One turn moves each row of this set onto another row. After a few examples, where does it send each row asked below?
likik: 13.1, 9.1, 22.3, 8.1, 4.1, -19.1, -26.5, -24.8, -6.7, -1.2, 44.7, -0.2, 11.0, 5.4, -12.6, -12.6, -12.3, -32.4, 5.9, -14.3, -1.3, -10.5, -8.3, -3.8, -3.5, -21.7, 9.0, -27.4, -14.3, -23.1, -27.7, -11.5, -24.2, -14.0, 4.6, -6.7, -20.5, -1.7
duliv: -2.0, 19.4, 17.4, -23.0, 20.8, -14.3, 11.5, 9.0, 2.0, 9.7, 7.1, -5.3, 7.1, -5.2, -3.8, 23.5, -16.1, -18.3, -22.5, -0.8, 10.5, -14.2, -3.2, -18.0, 13.6, -4.8, -11.3, -44.3, -6.9, -17.9, -20.7, 0.9, 22.3, 4.8, -15.0, -7.2, -4.7, 10.9
pini: 19.9, 0.4, 12.2, 5.7, 15.9, 10.1, 18.6, -7.1, 11.2, 5.2, 8.4, -7.9, 0.0, 0.7, 12.3, -11.6, 8.5, -15.1, -22.6, 10.1, 2.0, -29.3, -21.7, 17.3, -19.2, 19.4, 5.4, -31.1, -0.1, -28.0, -34.4, -0.9, -11.9, 5.3, -6.4, 1.0, -6.8, -13.4
dano: 20.3, 6.4, 28.8, 3.0, -13.7, -19.7, -23.0, -16.0, 6.8, 9.2, 42.9, -1.2, 16.0, 11.4, -18.6, -10.5, -1.0, -30.7, -2.4, -14.2, -2.0, -25.5, -13.8, 3.2, -4.9, -24.9, 2.2, -28.8, -11.3, -29.7, -14.8, -6.5, -24.9, -10.5, 1.3, -14.9, -12.2, 2.0
Rupob: 6.1, 5.7, 22.3, 4.5, -2.7, -20.5, -22.8, -28.5, -2.5, -1.9, 44.4, 2.2, 14.3, 0.0, -16.7, -9.3, -4.7, -29.3, -6.3, -19.5, 4.2, -21.3, -15.7, 7.0, 11.4, -28.8, 7.8, -21.7, -13.8, -20.5, -19.9, -13.4, -26.0, -18.6, 6.3, -4.6, -26.1, 6.4
Zaf: -2.1, 21.0, 21.2, -20.3, 18.7, -10.4, 9.2, 4.2, 3.3, 11.3, 6.9, -10.2, 3.5, -1.2, -5.2, 27.8, -18.9, -7.5, -22.1, 0.3, 1.9, -18.4, -0.1, -17.1, 14.7, -2.2, -12.2, -41.1, -8.6, -13.0, -25.9, -10.3, 18.3, 4.2, -11.5, -7.8, 3.8, 11.0
Zapu: 24.3, 4.7, 12.2, 7.7, 11.2, 7.2, 16.4, -3.0, 12.1, 5.8, 10.8, -9.6, 6.6, 6.2, 12.3, -8.2, 13.4, -19.2, -18.7, 7.6, 7.9, -29.1, -21.2, 14.1, -30.8, 13.1, 12.8, -25.5, 1.9, -32.2, -37.1, -2.7, -8.4, 3.9, -15.9, 4.8, -11.0, -8.1
tisem: 6.8, 2.4, -8.1, 12.9, 1.5, -1.0, -4.4, -13.6, -13.4, -9.4, 14.7, 13.8, 24.3, -20.2, -7.2, -2.5, 0.2, -34.8, -36.9, -2.1, 1.7, -1.4, -3.5, -14.3, 9.6, 19.2, 7.0, -22.2, -20.4, -20.1, -16.2, -6.5, -22.8, 0.5, 17.0, 5.4, -23.7, 4.0
Mipi: 0.5, 15.9, 23.2, -19.1, 26.0, -18.6, 9.9, 9.2, -2.6, 11.6, 6.0, -11.1, 7.5, -0.5, -4.0, 25.7, -11.7, -24.5, -22.0, -3.2, 7.3, -17.0, 1.6, -18.5, 15.1, -7.7, -7.9, -39.4, -5.2, -19.6, -22.8, -6.0, 22.2, 4.5, -10.0, -2.9, -2.1, 15.1
saku: 22.4, 8.4, 15.2, 10.2, 15.2, -0.5, 16.4, -4.1, 12.2, 5.1, 15.0, -11.6, 2.6, -0.3, 14.9, -18.8, 9.9, -12.1, -15.6, 10.4, 8.3, -34.2, -21.0, 11.9, -27.7, 13.0, 9.3, -29.1, 0.3, -27.1, -28.6, -2.1, -9.2, 9.4, -11.8, 2.3, -1.0, -11.5
Tem: 5.5, -7.5, -1.0, 17.4, -1.6, -3.0, 1.8, -16.1, -1.5, 4.5, 3.8, 9.9, 27.7, -30.1, -1.0, 2.5, 8.9, -31.3, -39.0, -16.4, 5.3, -5.5, -5.0, -7.5, 8.3, 21.2, 8.3, -14.2, -20.2, -34.9, -17.2, -9.0, -12.3, -3.8, 15.8, 7.6, -13.8, 6.5
kesin: -3.7, 15.0, 17.8, -18.2, 11.4, -13.8, 9.3, 15.1, -0.9, 13.5, 5.0, -11.1, 6.1, -6.7, -1.4, 22.0, -15.9, -17.8, -23.5, 5.9, 9.2, -14.5, 1.5, -18.7, 11.7, -4.7, -9.5, -41.8, -7.6, -22.4, -19.7, -3.2, 22.2, 7.3, -17.3, -9.4, -4.4, 7.5
kulos: 3.8, 2.4, 23.8, 0.4, 3.8, -30.1, -19.9, -21.6, 2.4, -1.8, 37.9, 3.9, 7.3, 6.5, -3.5, -15.1, -6.9, -34.3, -4.9, -17.1, 3.9, -15.7, -17.1, 2.5, 4.4, -19.3, 17.0, -17.9, -22.5, -29.4, -24.0, -11.9, -34.3, -19.7, 4.4, -9.6, -19.1, 6.0
Luf: -0.1, -4.3, -2.0, 9.6, 3.6, -0.9, -6.7, -14.3, -5.7, -9.9, -0.3, 19.8, 19.4, -15.8, -1.8, -2.2, 11.0, -36.6, -35.6, -3.6, 0.3, -6.8, -0.3, -4.3, 12.1, 20.6, 10.9, -9.4, -23.6, -27.3, -27.9, -4.9, -19.2, 3.2, 2.1, 2.8, -19.6, 3.7
lolam: 22.3, 1.7, 17.2, 10.7, 9.9, 9.4, 16.4, -12.1, 13.4, 9.5, 13.5, -16.0, 6.9, 3.5, 11.5, -6.6, 6.7, -11.5, -18.4, 6.7, 3.7, -28.1, -20.6, 10.2, -28.4, 15.0, 10.5, -25.0, -5.9, -28.6, -30.7, 5.3, -13.2, 13.8, -13.2, 8.4, -7.4, -12.4
posun: 23.1, 2.0, 12.2, 5.1, 14.5, 0.7, 20.3, -7.1, 16.8, 7.2, 12.6, -11.4, -0.2, 5.2, 8.9, -8.3, 3.7, -10.8, -21.1, 10.3, 4.5, -27.5, -17.5, 14.3, -23.5, 19.1, 8.6, -23.6, 4.6, -29.7, -32.0, 0.0, -8.7, 10.0, -5.0, 4.8, -6.6, -16.8
dozin: 5.7, 39.8, 18.1, -6.5, 2.1, -13.6, -9.6, -28.2, -3.6, -0.2, 13.6, 8.6, 20.8, -0.1, -6.0, 23.4, 11.3, -39.3, 7.9, -11.5, 1.1, -16.6, -15.1, -29.2, 13.1, 2.2, 20.6, 0.2, -13.8, -36.3, -23.9, -24.1, -1.5, 5.6, -14.5, -5.3, -5.0, 13.4
Vunop: -5.0, 19.3, 20.4, -14.3, 17.4, -10.5, 10.1, 3.0, -1.5, 12.7, 11.6, -4.8, 8.8, 2.1, -5.0, 29.3, -20.0, -16.4, -20.7, -5.8, 4.8, -17.3, 1.8, -18.3, 14.7, -5.1, -10.5, -40.6, -11.4, -16.2, -19.2, -0.3, 22.9, 10.4, -12.0, -5.6, 5.1, 7.9
lapal: 13.1, -0.1, -0.1, 23.6, 2.5, -0.8, -4.5, -18.4, -1.4, -10.7, 1.1, 17.7, 24.9, -24.9, -6.0, -7.0, -6.8, -37.2, -38.0, -9.9, 3.0, 1.9, -3.1, -9.8, 9.2, 11.9, 6.2, -19.2, -20.2, -27.8, -25.6, -1.8, -19.1, 1.2, 6.3, 3.2, -17.9, 3.6
dol: 10.2, 1.1, -2.3, 13.4, 0.4, 3.3, 5.6, -18.1, -4.8, -10.4, 14.3, 16.2, 23.0, -21.3, -7.0, -7.9, 9.1, -33.2, -32.2, -11.4, 0.2, -2.2, -6.4, -2.7, 8.5, 24.1, 10.0, -9.4, -14.4, -32.7, -21.6, -1.2, -15.1, 5.9, 10.7, 7.7, -26.5, 3.7
lugir: 14.4, 6.7, 22.2, 11.3, -1.2, -20.4, -23.8, -11.8, 2.0, 3.7, 42.5, -1.5, 20.0, 3.9, -15.2, -12.0, -7.0, -33.6, -10.8, -28.1, 8.6, -22.8, -16.3, -0.3, 5.2, -22.7, 5.6, -32.9, -21.0, -30.4, -22.3, -5.7, -22.0, -25.8, -0.9, -13.1, -15.2, 0.0
Tiluk: 9.9, 27.9, 27.4, -3.5, -1.7, -3.9, -10.8, -32.9, -5.5, 0.0, 19.4, 7.0, 25.7, -15.1, -10.9, 24.5, 11.4, -27.7, 13.5, -15.5, 11.8, -25.0, -3.4, -24.0, -2.4, 3.6, 20.8, -6.4, -13.8, -42.6, -23.0, -18.4, 3.0, 3.5, -16.4, -1.3, 6.9, 9.5
Kasot: 13.6, 39.4, 19.0, 3.8, -8.4, -9.4, -4.3, -33.9, -7.7, -0.9, 11.7, 9.9, 20.3, -13.6, -9.6, 27.5, 4.0, -36.1, 0.8, -10.7, 12.8, -13.8, -10.6, -27.2, 3.2, 1.5, 16.3, -4.5, -10.8, -31.3, -16.5, -30.2, -5.2, 10.5, -9.9, -3.9, 4.0, 14.6
Vif: 4.6, 33.5, 22.1, -7.3, 1.5, -5.9, -1.4, -33.5, -5.5, -3.5, 22.9, 3.3, 21.1, -11.3, -13.4, 30.7, 1.2, -45.3, 9.4, -11.7, 11.4, -15.9, -3.9, -26.5, 2.9, 1.1, 16.6, -0.8, -11.7, -32.6, -19.5, -15.6, 1.8, 7.6, -13.4, -6.0, -9.6, 13.0
zavo: 10.9, 27.9, 15.7, -2.3, -7.2, -9.8, -1.6, -38.1, 6.4, -0.6, 15.4, 9.3, 30.3, -19.8, -12.1, 28.2, 5.8, -33.9, 7.4, -0.4, 1.9, -34.3, -1.2, -28.7, 0.7, 2.6, 18.9, -2.7, -7.2, -37.1, -16.8, -16.5, 2.7, 9.1, -6.6, -2.8, 8.0, 9.3
zupu: 22.1, 6.0, 16.1, 6.8, 15.1, 11.3, 19.5, -10.6, 14.1, 10.9, 8.8, -11.3, 1.2, 4.1, 11.6, -4.0, 3.7, -10.2, -21.1, 11.9, 1.5, -28.3, -24.7, 8.3, -30.0, 16.2, 7.3, -28.7, -2.9, -22.4, -32.4, -0.7, -13.1, 5.5, -13.0, -1.3, -4.6, -9.9
lumeb: 2.0, 10.2, 2.9, -4.1, -12.7, -27.0, 8.8, -20.0, 14.2, 1.5, 27.7, -3.5, 26.3, -14.2, 1.2, 1.9, -12.8, 14.7, -17.9, 6.1, -2.2, -47.5, -40.2, -11.7, 6.4, -25.2, 15.9, -24.6, -12.3, -22.0, -26.8, -23.3, -3.0, -16.5, 3.5, 13.6, -8.2, 10.5
kila: 0.3, 15.5, 2.7, -9.0, -2.6, -27.6, 3.4, -19.8, 13.9, 3.7, 16.3, -2.4, 28.7, -20.8, 6.2, 0.7, -7.3, 9.7, -16.3, 11.2, -3.5, -40.9, -41.9, -8.1, 1.3, -31.0, 20.3, -30.2, -6.4, -19.4, -24.7, -24.1, 7.0, -17.5, -2.7, 14.3, -5.2, 13.3
buvus: 17.4, 6.8, 26.5, 2.7, -5.7, -17.6, -22.0, -22.1, -1.4, -2.5, 36.0, -1.1, 11.3, 0.7, -11.3, -17.5, -15.0, -25.8, -0.5, -25.3, 6.7, -11.9, -10.8, -0.6, 3.3, -27.6, 11.6, -21.8, -14.4, -29.9, -23.0, -19.3, -33.6, -12.8, -4.2, -9.7, -13.0, 3.8
devav: -3.5, 20.5, 22.3, -24.6, 17.4, -14.0, 12.4, 6.5, -0.2, 6.1, 3.4, -7.8, 8.0, -6.8, -5.5, 31.7, -14.0, -17.2, -17.3, 3.7, 1.3, -16.4, -6.9, -21.1, 13.9, 1.1, -12.2, -36.0, -9.1, -22.5, -28.7, -8.4, 23.2, 7.0, -15.0, -8.8, -1.0, 12.5
seziz: 25.8, 5.1, 16.3, 4.2, 13.5, 6.1, 16.6, -7.4, 12.1, 10.4, 11.9, -12.3, -1.7, 0.5, 10.2, -15.8, 11.8, -10.1, -14.6, 11.1, 8.1, -30.5, -20.5, 13.0, -25.8, 11.4, 10.0, -27.2, -0.3, -27.6, -31.8, -0.8, -6.4, 8.6, -14.9, 5.6, -10.8, -12.1
dupi: 3.1, 11.2, 6.0, -9.4, -2.6, -30.7, 4.8, -16.6, 7.8, -2.1, 22.5, 5.8, 24.9, -16.6, 2.7, 4.1, -7.3, 12.7, -20.6, 14.2, 2.8, -47.5, -37.2, -7.0, 6.3, -26.8, 21.3, -25.1, -7.5, -30.0, -24.8, -23.3, -1.7, -23.3, 1.1, 12.7, -10.4, 14.2
vefeg: 4.8, 14.7, 11.1, -12.9, 0.2, -26.5, 3.5, -20.9, 13.1, 2.5, 23.0, -7.0, 22.7, -11.9, -0.6, 1.7, -11.3, 7.6, -16.8, 13.6, -3.6, -45.7, -47.2, -2.2, 3.6, -30.0, 20.7, -26.7, -13.8, -21.5, -26.5, -25.3, -3.5, -25.1, -0.2, 8.1, -8.2, 9.6
nibiz: 4.1, 17.5, 5.2, -11.6, 0.7, -24.0, 3.7, -18.4, 19.0, 0.8, 22.3, -3.2, 28.5, -6.1, -3.4, 2.6, -8.3, 13.0, -20.7, 11.9, -1.1, -47.0, -45.1, -5.8, 1.4, -29.4, 16.8, -24.5, -6.1, -18.8, -23.6, -22.6, -4.8, -18.2, 3.3, 13.7, -8.8, 9.2
mun: 9.8, 13.2, 5.6, -8.4, -3.6, -26.4, 8.4, -20.7, 14.7, 1.6, 22.4, -3.2, 21.8, -15.9, 1.4, 2.4, -14.1, 19.3, -21.2, 14.4, -9.0, -43.3, -42.3, -10.3, 5.7, -19.9, 18.3, -28.9, -9.3, -20.4, -30.4, -21.9, -2.0, -21.5, -2.4, 8.0, -9.3, 7.0
Met: 5.9, 35.2, 8.8, -3.3, -1.4, -1.2, -8.7, -35.6, -7.8, -1.1, 19.5, 2.4, 26.1, -12.2, -4.3, 28.7, 4.0, -31.6, 11.3, -5.9, 3.0, -13.1, -4.0, -26.8, 0.4, 3.0, 19.3, 1.0, -5.0, -35.4, -16.1, -30.2, -8.4, 7.6, -8.9, -0.4, -6.1, 7.7
Tus: 8.8, -7.3, -3.3, 3.4, -0.8, -0.6, 3.4, -8.1, 8.4, 0.8, 7.5, 11.4, 31.8, -20.9, -9.4, -6.1, -2.3, -33.2, -40.8, -13.0, -8.4, -2.6, 3.2, -5.7, 8.2, 14.1, 6.8, -20.3, -18.1, -31.3, -11.4, 1.2, -13.3, 1.3, 19.2, 3.8, -10.9, 7.5
bami: 2.7, 14.3, 0.9, -9.9, -1.1, -30.7, 9.4, -19.1, 15.0, 1.7, 21.8, -1.9, 24.1, -20.5, 2.8, 3.0, -7.4, 10.8, -19.5, 13.1, 1.3, -45.5, -40.9, -4.0, 1.6, -26.9, 15.1, -22.1, -8.8, -18.9, -24.0, -27.8, 3.2, -19.1, -2.6, 12.2, -10.0, 12.0
puz: -2.5, 11.4, 21.5, -25.0, 12.7, -15.4, 11.9, 4.5, -2.1, 10.5, 4.7, -4.3, 8.0, -0.3, -10.7, 31.5, -15.8, -14.4, -19.1, 4.6, 5.6, -19.1, -3.6, -25.5, 10.2, -5.6, -9.4, -36.2, -5.7, -15.3, -24.8, -1.9, 21.7, 9.5, -13.5, -5.9, -2.5, 8.1

pini moves to vefeg
Mipi moves to Zapu
Luf moves to kulos
Now find these:
Tem moves to lugir
bami moves to duliv
saku moves to kila
Tus moves to dano
Zaf moves to zupu
lapal moves to buvus
Rupob moves to Vif
Met moves to tisem
puz moves to posun
lolam moves to lumeb

